Each row is where one point has got to under a steady rotation. How many ticks took it there?
The counts run from 0 to 515.
[-27 -19  -6   0   8  15  15   1  -4  14  22  -3  12 -10 -11  -5  -2 -10
   8   5  -4 -13   6 -14 -16  22  -5  -3  13   7  10   6  -7 -17 -18   9
 -14  -7   0  -2  -5  12   4] -> 44
[ -8  12   9  -2  -8   9  13 -13 -19  14  12  -5  16   8   5  -2 -15   1
  -5   4  -7  16  -9  -5  -4 -10   8  -4   3 -15   6  14  -1  -8   4   3
   0 -14 -13   0   6  -2  36] -> 268
[-26 -19 -19 -13   6  18  -9 -16  -7   5   0  16  15  -6 -23  19  -7  -2
  -8  -6   8  -7  -1  -8 -24  -4  -1  -6  19  14   2   2 -13 -10  -2  -3
  -5  -4  -8   7 -12 -20  12] -> 455
[ 17   6   6   4   1  -4  -5  -7  22   0 -11  17  -7  -3 -16   9  13  14
  12  23 -11 -16 -11  -4  -4  13  -6 -11  15   4 -13  -4  10   9   8  22
   1  -6   4  10  -1  -5 -27] -> 399
[ -6  -9  17  -2  13  -3   3   1  12   0  14 -11   3  19 -14  -5   0  11
  -4  -6  -1 -13 -15   7   8 -11 -22  -5 -18  -3 -14   6  23  20   9   6
  13  -7  10   7   6  -3 -17] -> 202
[ -5  18  -3  10  -8   6  -8 -14  12   9 -17   2   9  -3 -27  27  15   9
  -6  -9 -11  -1  -1  -3   4   9   8   6  24  13   4   9   0 -10 -11   9
  -1 -13   7 -12  -1  -9  25] -> 183
[ 23  -5  -4   2   5   3 -18   3   8  -5  -5 -16 -15  -5  -2 -10  14  -2
   5   0  -4 -18   8  19  11   7   3  16  -2   1 -15 -16  -5   2 -11   7
   0  19  29   2  -5  -4 -24] -> 218
[-10  15  -7 -16   4   6   2   2 -16   8   1  -5   1   3  13  -4   2   2
  -5   4  29  15   0  -4  -6 -19  31  20   7  -9  10  12 -12  -9  15 -12
   5   3 -21   2  12   3   3] -> 439
[ 11  20   9 -10  -7  -8 -16  -2  10  -1 -12 -19   1   8   5   1  -1   2
 -23   8   6   9  -8   4  -2 -12  16  26  11 -11   3  -4 -10  15   6 -11
  23 -12  -4   0   9 -10   4] -> 290
[-24  -1 -12 -20 -11   4  13 -18   3   3  12 -14   9 -14  -1  19 -13   0
  15  -5   4  -2   7   1 -22   5  -5  -5  13  -4  18   7  13 -14  10  -3
  -8 -10  -2   2   1  -6   5] -> 385
[ 23   9  -1  -1  -1   5  17  -3  23   4   6  -8  -4   8   7  18   0  17
   3  -5  -5 -28  25 -12   3  20 -12 -12  -5  -5  -9 -20  -8   8   2   4
  -6   2   3   5  -3  -5 -19] -> 468
[  1   1  -4  17  -7  12   8  -3   7   4   9 -10  -7  18 -15  12   9  -2
 -12 -17 -10  -8   8 -12  19  10   1   2   8   9   0  10 -17  -9 -19   7
  -3  -8   8 -16   1  -3  26] -> 263
[-38  10  -2  -4   7  -4  -2   7   8  -8   4  16  -5   8  -4   8   6   3
   7  -9  21  16  -7  -9  -5   4   4 -16  -3   4  10  13  -1  -2   6 -19
 -11 -19 -23   8  -6  -6   4] -> 168
[  5   9  -5   5  -2   0  -1  -5   1 -18  -4  -8   3 -21   2  -5  -9  14
 -10  -1  -2  21 -23  13  12 -10  17   7   5 -17   2  -1  13  -5  -9   1
  18  -2  14  21  27   2 -15] -> 507
[  7   9  18  10  10  13   2  16  -1  11  -9  19 -23   7  -3   0   5   4
   8  -6   2   9   3  -4  -2  -9  12  -9 -28 -23 -10   5 -17  -3  -4  -6
   2  -1  17  -2 -13   0 -10] -> 356
[-19   4   4 -12   3 -15 -11   5   5 -22  -1   5   2 -17  -3 -10   3  14
  -1   1  23  16 -11   8  -8 -23  16  -3   1   0   9  -7   8  -3  19  -6
   7   5 -10  15   0 -15   4] -> 509
[-10 -11 -17  -1   6  11   4  -5   5  11   8  10   8  -8 -18  16  -2   3
  -1  -9   5  -9  15  -5 -16  -5  11   5  26  11   3   7  -6 -23   9  -1
  -4   7 -11  -8  -5 -21  10] -> 34
[ 11  -8  10  21  -1  18  15   2   3  10   9   2 -13  -8 -11   7  -3   1
 -19  -2 -16  22 -11 -10  -3  -5   9  -3   4 -26   0  15 -12 -13  -3   0
  -1 -21   3 -15  -1   9   0] -> 60
[ 16   8   6  -7   2  23   0   4  11   5  -3  -6   6   5 -11 -22   5  14
   6  17   2 -19  20  -8 -17  -7 -23  -4  -5   0  -1 -11 -17   4   1   5
 -11  14  -1   3 -14 -13   5] -> 126
[ -9  15  -3 -28   4  -6  -6  -5 -10   3 -12  -6   3  -3  -6 -18   8   1
  21  -5   7 -18   4  10   7  -7 -15   4  -2   8  -3  -7  10   9   4  -9
 -14  31  18   7 -10  -4  -2] -> 10
[-28  19   1 -12  10  -7  -2   7  -6   2  -8  -1  -2 -14  -2  -8  26  -2
  31 -15  13 -11  -5  14   7  -4   4   0   4  -3   1   0  25  -8   6  -3
 -13  12  11  12 -16  11 -10] -> 511
[ 14  20  11 -11 -15  -7  -8  -4  -9 -15   7 -12  -9  -9  21 -16   2  -2
  -1   2  -7  13  -2   0   0  -9  12  10  17  -6   7 -16 -17  -8   3   5
   1   2  -1  -3 -14 -15  19] -> 72
[-16  19 -11  -3  -6   4  19  -6   6   2 -15 -22  -6 -16  -5   8  17   3
  22 -22  -5 -13   4   9  10  11 -11  -3   2 -12   5   0  15   1 -13 -18
 -14   5  23  -2   9  13  -9] -> 91
[ -7  25  -6  -6 -15   3   0 -16  -3  -1 -18 -12  -9  -5  -5  -3  10 -18
  -2   2   2  10  -6  -4  12   7  -4   6  16 -10  14  13 -18  14 -12 -20
  -6  -7   7 -22   4   6  23] -> 82
[-12 -10   0   5   6  -3  11   3 -18  -7  11 -15  -8  -5  -4 -10  -9  -5
   7  -9  -1  20 -16  22  15 -13  16   5 -13  -9  -4  12  16  -6 -10   7
  11   8  18   7  10   3  -2] -> 6
[  2  -7 -16   1   8  19   8  10  -4 -14   7  10 -24  -1   5  -7 -10 -16
  -3   8  29  22  22   3   1  -7  -7   8 -10 -11  17   2 -19   3  -7 -20
  -2  -8  -8 -12   1   4   5] -> 232
[-24   2  -6 -11   8  -7  -8   0   0  12  -1 -10   7  -6 -19  12   9   5
   7 -21 -11   1 -17   7   0  10  29  -5   5   1  -2   8   0 -11 -15  -4
   2   2  26   9  -6   4 -15] -> 363
[  5  -3  -2 -14  12  12  18 -11 -15   8  15   2   0  13  -3 -10  -5  -9
 -16 -13 -18  19 -19  -1  10 -11  16 -16  -9  -8 -10  31  -8  -6   7   3
  11  -4  -1   0   3   6  -1] -> 347
[  3 -10   6   2   1   8  12 -14 -10 -25  20 -11 -10 -14 -11   2  -3 -15
   4  -2 -12  -2 -22  -6  14   5  -6  -7  15 -18 -12  -7  -2   3  10  17
 -14  -3  32 -11   4  -8   1] -> 491
[  9 -11  -8 -12 -12   8  12 -13   3  -7  16   0   1   5  -6 -11  -9  -6
 -22   1 -27  26  -2  -7  -9   0  12 -22   0   7   5  18 -19 -14   5   7
  17 -19 -14  -1   0  -7   1] -> 50
[ -2   5  -5 -20   8  22   3 -20 -22   6  -2  -5  22 -12  10 -14  -5 -14
  -8   7   7  -3 -10  13  -3 -14  11   8   9 -19   5  -5   4   3  13  -8
   6   3 -14  15   7  11 -14] -> 17
[ 14   5   7 -15  17   0  -6  10  -8   2  15  10 -14  10  17 -15  -9   6
 -10  13  10  15  -2  -2  -5 -18  12   5  -3 -14   1   5 -15   7  31   2
  -1   0 -12   0 -18 -12   4] -> 142
[-10  -3   9 -12 -11 -22 -15  12  13 -10   8  -4 -11  12 -10 -13  12   0
   3   7  -9   4  -9  -7   2  18 -10   0  -5  24   2   8  -3   2 -12   5
  -2 -12  11  -1 -13  -8  21] -> 488
[ 11  22   7 -15 -11 -20 -14  -1  -4   0  -4  -3 -22   9  24 -22   5  -1
   6   7 -10  12  -3   8   8   0   5   8   2   4   4  -5 -10   7   4   1
  -1   0  -3  -1 -27  -1  19] -> 73
[  6   2   3   6   3  -3 -19  17  16 -15  -2 -16 -16  -4  -4 -23  18   0
   3   4   7 -12  15   6   8   1  -2  23  -6   7   2 -19 -10   0 -15   2
  -6  14  31  -9 -13   0 -12] -> 217
[  2 -11 -12   4  23 -13  -9  13  19   3   0   0   0  17  -2  12  -6  23
   0  -9  17 -13  11  20  10   2   4   7 -12  16  -3  -6  22   1   5   3
  11   8  -6  11   4 -13 -21] -> 31
[ 12  12  -5  -1   4   0   2  -4 -12 -13  -7  -1 -17   9   8  -1 -16   4
   5   8   2  15 -22  21  20  -5  -5  -5 -20 -13  -6   1  16  17 -12  -9
  16 -14  15   9  18   1 -12] -> 85
[ -2   5 -32 -25  -2  -6   3  -8  15   3   5 -13  19  -6  -2   1 -19  14
 -12  -4  13   9  -8   8   0   9   6   0  14   9  15  13   1   0  -3 -18
  -1  12  -3   7  21  -6   3] -> 236
[  5  -3   4   5   1  -1  10  11  30  -8  16  -9  -9  10  -1   6   6  14
  10 -12  14 -15  25 -22  -9  20 -20  -9  -8  -1   0 -12 -10   5 -11  -2
 -16  -6  -8   2  -8  -8  -7] -> 467
[ 18   4   2   9  26  15 -10   3   4  -3  -9  20 -23  10   0   4   5  -3
  -6  -3  19   0  -9   9  18  -8  16   7 -14 -16 -19  -5 -10  12   4  -4
  11   0   8   3   0  -7 -26] -> 436
[ -2  -7 -11  10  13  22  -3   0  11 -17  -2  -5   2  -5 -27  16   6  -6
 -14  -7  19  -3  -6  -5  -2   2  14   1  17  -1  -1   0 -12   3  -7  -7
   3  -3   2   1  25  -9 -23] -> 23
[  9  14   4 -10  -3  -7  -8   3 -10  -6 -23   7 -22  11  -6 -19  -2   4
  10   4   0  30   6  17  14 -15   4   7 -22  13   1  13  -4   5  -7  -1
  16   4  13  -2   3  -3   8] -> 4
[ 12   4 -23 -16   6   5  14   4  -7   5   9  -7  -6   3  31 -13 -24   3
   9   9  20  -3  12  13   7   2  -9   2 -10 -14   4   0  11  14  -4  -9
  -8   2   0  11  12  11 -14] -> 234
[ -2  -6  -9   5   7 -12  -7  19  20  -6   4  -9  -2  17   0   8  -1  16
 -10 -13  22  -4  27  12   3   4   8  14 -14  14   9  -5  13   0  -8  -3
  11  -2 -13   9   8  -8  -9] -> 30
